Input:
[[54, -461, -96, -61, -312, -331, 116, -158, 37, -221, 207, -331, -314, -542, 201, 97],
 [-41, -367, -198, -505, 70, 69, 19, -368, -82, -223, 253, -88, -66, 547, -76, -391],
 [32, -482, -290, -293, -312, 294, -279, -359, -193, -139, 254, -246, -222, 70, -46, 96],
 [11, 81, -284, -18, 79, -111, 200, -400, 94, -181, -77, -318, -438, -188, 430, -94],
 [-273, -146, -98, -493, 86, 44, -183, -160, -194, -128, -14, 112, 146, 547, -409, -491],
 [-433, 199, -211, -34, 17, 293, -299, -333, -205, -55, -321, 128, 75, 213, -406, -298]]
Output: 96

Input:
[[119, 120, 128, 122, 244, 121, 127, 120, 46, 197, 123, 116, 121],
 [126, 128, 108, 122, 250, 119, 116, 125, 27, 202, 117, 123, 125],
 [108, 103, 145, 123, 40, 131, 124, 109, 104, 96, 139, 109, 136],
 [110, 109, 139, 123, 121, 129, 128, 111, 58, 78, 140, 108, 138],
 [130, 126, 103, 123, 99, 120, 111, 127, 178, 94, 114, 130, 118]]
Output: 136

Input:
[[708, 712, 797, 209, 801, 727, 734, 707, 832, 770, 683, 704, 721, 702, 839, 772],
 [708, 706, 796, 812, 807, 726, 743, 709, 814, 783, 681, 698, 722, 698, 831, 767],
 [738, 738, 762, 906, 739, 741, 745, 738, 742, 788, 748, 734, 736, 739, 745, 738],
 [630, 637, 897, 396, 888, 677, 684, 638, 916, 854, 619, 644, 653, 626, 986, 764],
 [761, 759, 713, 390, 695, 745, 767, 761, 683, 697, 778, 754, 751, 763, 696, 726]]
Output: 738

Input:
[[31, -33, 27, 30, 30, 31, 28, 30, 33, 33, 32, 33, 29, 31],
 [34, 31, 30, 29, 30, 30, 29, 31, 31, 34, 32, 32, 32, 31],
 [31, 36, 32, 31, 31, 32, 31, 33, 34, 32, 31, 33, 33, 31],
 [29, -5, 30, 31, 31, 31, 30, 32, 32, 30, 29, 30, 28, 30],
 [32, -8, 32, 33, 31, 31, 32, 35, 31, 32, 31, 31, 30, 32],
 [33, 30, 31, 31, 30, 31, 29, 33, 32, 28, 32, 29, 32, 30],
 [34, -9, 32, 31, 33, 31, 33, 33, 30, 29, 31, 32, 34, 33],
 [31, 36, 31, 30, 30, 31, 30, 32, 32, 35, 31, 31, 29, 30],
 [29, 29, 32, 31, 31, 32, 30, 31, 33, 28, 30, 30, 29, 30],
 [31, 24, 32, 31, 33, 33, 33, 28, 31, 31, 33, 33, 35, 33]]
Output: 31

Input:
[[52, 37, 42, 45, 52, 33, 33],
 [48, 29, 52, 42, 59, 10, 68],
 [39, 31, 55, 49, 44, 18, 60],
 [41, 51, 46, 59, 32, 63, 30],
 [33, 45, 68, 53, 46, 31, 96],
 [44, 20, 44, 47, 45, 6, 37],
 [53, 26, 41, 42, 56, 11, 37],
 [38, 63, 62, 59, 40, 70, 72],
 [33, 46, 62, 59, 37, 44, 72],
 [60, 32, 41, 37, 65, 14, 41],
 [46, 34, 58, 43, 60, 12, 77],
 [30, 45, 61, 60, 32, 45, 70]]
Output: 60
---
30.5	9.7	-12.9	-20.0	-59.3 Out: -20.0
-46.2	-34.4	-2.7	-13.1	44.7 Out: -13.1
-46.9	39.2	-17.2	6.8	23.6 Out: 6.8
3.4	42.5	51.8	30.7	27.9 Out: 30.7
-7.2	3.2	27.0	43.8	41.5 Out: 43.8
-44.2	9.1	-9.0	3.3	16.8 Out: 3.3
---
Input:
[[  3.5  25.4   7.4  29.9   2.9  -6.6]
 [ -9.2 -56.7 -33.7 -31.2  11.9 -21.2]]
Output: 11.9

Input: [-11.3  10.9 -43.8 -15.4 -28.6  -0.5]
Output: -11.3

Input:
[[-50.6 -11.4   6.5  36.2 -20.4]
 [-58.1 -17.5 -17.9  26.5   8.6]
 [-35.3 -45.3 -32.9   9.8  44.4]]
Output: 26.5

Input:
[[ 48.8 -32.2  13.0   8.1 -54.7]
 [ -2.3  -1.1  -5.4   2.2  -4.1]]
Output: 8.1

Input:
[[-13.8 -44.9   6.2  -7.0  13.5 -35.3]
 [-40.3  31.1  10.5 -18.1 -37.4  -4.8]]
Output: 10.5

Input: [ 20.2  22.2 -46.8  23.8 -52.1   9.5]
Output: 20.2

Input:
[[-15.7 -27.2 -35.3  16.4 -20.4 -12.7]
 [  1.8   8.3   4.4  19.3  16.1 -30.1]
 [-11.5 -20.1 -53.5  -0.8  23.6 -25.1]]
Output: 16.4

Input: [-39.6   3.4 -26.4  -6.9  48.7]
Output: -6.9
---
[[-0.49 -0.41 -0.19 -0.60 -0.70 -1.23 -0.63]
 [-0.87 -0.74 -0.68 -0.42 -0.55 -1.75  0.10]
 [-1.15 -0.96 -1.37 -1.14 -1.11 -0.86 -1.69]
 [-0.67 -0.64 -2.13 -0.55 -0.01 -1.51  1.70]
 [-1.12 -0.82 -1.98 -1.11 -1.23 -0.39 -1.51]
 [-0.88 -0.88 -1.00 -0.88 -0.87 -0.98 -0.70]
 [-0.22 -0.78 -0.53 -1.03 -0.16 -0.86 -1.37]
 [-0.81 -1.11 -0.87 -1.14 -1.02 -0.75 -0.99]] out -0.41

[[ -6.292   6.565 -10.615 -11.697 -11.526  -8.741  -5.234 -11.695 -15.261
   -4.313 -11.696  -2.609   1.466]
 [ -3.956  26.024  -9.716 -12.825 -10.685  -7.126  -3.071 -14.163 -15.561
   -2.645  -6.169   0.977 -24.320]
 [ -8.511  -3.336  -5.082  -4.279  -6.993  -9.704 -14.112  -6.028  -2.535
  -11.854  -9.678 -10.500 -19.258]
 [-10.388   4.922  -7.641  -5.188  -6.735  -6.697 -12.228  -4.116  -6.514
   -7.937 -15.943  -6.262   8.108]
 [-13.821 -10.131  -5.874  -2.167  -5.614  -8.790 -12.317  -5.778   0.331
  -13.681  -8.021  -9.660 -19.016]
 [ -8.324 -19.947 -11.157 -11.510  -8.197  -9.271  -5.201  -7.781  -9.938
   -6.578  -2.490 -11.583  -6.205]
 [ -7.528 -23.834  -6.184  -5.956  -6.625  -8.391  -7.024  -7.137  -5.746
   -8.793  -3.134 -11.453 -18.743]
 [ -9.063 -14.930  -7.815  -7.609  -8.697  -5.813  -6.737  -8.270  -7.377
   -8.276  -4.728  -9.167  -3.582]
 [ -3.059 -13.907  -7.118  -8.913 -10.955  -8.929  -7.599 -10.482 -12.096
   -6.012  -8.265  -7.977   0.638]
 [ -2.854  -3.015 -13.085 -15.376 -13.214  -9.541  -4.074 -12.797 -18.551
   -2.041  -4.223  -5.190   4.035]
 [-12.009  -5.212  -6.234  -2.351  -4.698  -8.953 -12.329  -3.374  -0.245
  -11.352  -7.298 -10.182 -28.527]
 [ -8.474   1.581 -11.625 -11.966 -11.441  -7.761  -2.265 -13.681 -12.875
   -4.334  -3.919  -3.352  -8.571]] out 6.565

[[-0.14 -0.20 -0.22 -0.19 -0.19 -0.21 -0.18 -0.13 -0.18 -0.18 -0.08 -0.20
  -0.15 -0.20 -0.20]
 [-0.12 -0.22 -0.22 -0.21 -0.21 -0.22 -0.21 -0.19 -0.21 -0.20 -0.16 -0.22
  -0.20 -0.22 -0.21]
 [-0.17 -0.18 -0.20 -0.21 -0.21 -0.20 -0.20 -0.17  0.02 -0.21 -0.17 -0.19
  -0.14 -0.21 -0.21]
 [-0.15 -0.17 -0.20 -0.18 -0.19 -0.19 -0.19 -0.19  0.12 -0.20 -0.14 -0.14
  -0.09 -0.21 -0.18]
 [-0.09 -0.20 -0.21 -0.15 -0.19 -0.21 -0.19 -0.13 -0.11 -0.16  0.01 -0.10
  -0.14 -0.21 -0.15]
 [-0.15 -0.14 -0.19 -0.20 -0.21 -0.18 -0.19 -0.18  0.21 -0.21 -0.18 -0.18
  -0.09 -0.21 -0.20]
 [-0.15 -0.20 -0.22 -0.20 -0.20 -0.21 -0.20 -0.16 -0.19 -0.21 -0.17 -0.17
  -0.17 -0.21 -0.20]
 [-0.11 -0.17 -0.20 -0.17 -0.20 -0.19 -0.19 -0.11  0.05 -0.16  0.02 -0.18
  -0.13 -0.21 -0.19]
 [-0.16 -0.20 -0.21 -0.21 -0.20 -0.21 -0.20 -0.15 -0.14 -0.20 -0.13 -0.22
  -0.17 -0.21 -0.21]
 [-0.17 -0.13 -0.19 -0.20 -0.19 -0.17 -0.17 -0.12  0.21 -0.20 -0.14 -0.20
  -0.06 -0.20 -0.21]] out -0.20

[[ -25.73  -87.28  -53.10    3.77  115.32   42.81   49.57   38.78]
 [  -0.08    4.97    1.80   -5.41    7.17   38.11   42.93   42.03]
 [   2.42   20.01    9.99   -5.71  -18.31   37.45   41.04   41.06]
 [   7.33  133.66   76.26  -10.32 -118.13   33.78   38.55   46.80]
 [ -11.72  161.94   87.41   -1.48 -180.80   34.32   34.82   39.29]
 [ -32.24 -102.63  -62.16    5.64  138.85   43.78   51.48   38.83]
 [ -18.86  117.99   63.72   -0.90 -103.25   36.23   40.71   42.67]] out -87.28

[[ 0.05 -0.16 -0.26 -0.18 -0.18 -0.02]
 [-0.18 -0.07 -0.04 -0.18 -0.21  0.02]
 [ 0.19 -0.21 -0.11 -0.14 -0.21 -0.10]
 [-0.08  0.09 -0.04 -0.12 -0.21 -0.03]
 [ 0.11 -0.16 -0.20 -0.09 -0.20 -0.08]
 [ 0.15 -0.22 -0.13 -0.14 -0.18 -0.10]
 [ 0.14 -0.22 -0.15 -0.11 -0.20 -0.16]
 [-0.12 -0.23 -0.12 -0.13  0.09  0.14]
 [-0.05 -0.03  0.07 -0.03 -0.11 -0.27]
 [-0.14  0.07 -0.02 -0.12 -0.24 -0.11]] out -0.16
